In the rows, zero is written as 128.
One turn sends every row of this set to another row. A few are shown first. Where does it send the rows asked after them?
Z641: [111 165 128  93  96 146  90 127 133 132 148 149 137  61 107 165 110 147]
Z863: [122 157 150 129 104 170  91 126 131 102 114 150 112  80 102 116 152 144]
Z815: [131 138 137  66 106 178 116 159 121 143 137 143 129  97 119 141 121 108]
Z323: [104 160 119 136  84 164 124 117 119 131 116 128 125 104 136 138 109 159]
Z821: [132 138 135  90  96 176 113 156 112 162 125 147 137  84 132 155 112 111]
Z665: [132 143 110 147  89 156 125 130 123 116 122 132 142 104 128 124 105 154]
Z36: [131 159 139  86 123 147 107 109 113 129 149 148 106  65 117 149 116 138]
Z534: [101 137 159 129 108 184  79 112 130 129 123 144 100  99 127 136 147 145]
Z928: [127 128 142 117 102 141  84 152 133  89 154 137 132 133 114 131 114 112]
Z195: [125 133 128  84  87 167 105 169 112 142 114 142 154 100 125 141 113 116]
Z45: [110 128 122 118 128 139 109 126 151 148 144 130 127  94 102 167 158 119]
Z819: [120 146 128 158  95 156 128 122 119 116 125 124 118  97 134 134 110 153]
Z893: [123 128 155 118 118 133  85 139 137 104 153 133 126 129 120 142 124  93]
Z596: [102 137 107 105 139 170  88 137 162 122 137 124 128 106 105 149 142 121]
Z384: [130 135 154 132 103 132  96 122 149 101 150 143 130 131 101 139 129 107]

Z36 goes to Z534
Z641 goes to Z863
Z384 goes to Z815
Now find these:
Z821 goes to Z819
Z665 goes to Z928

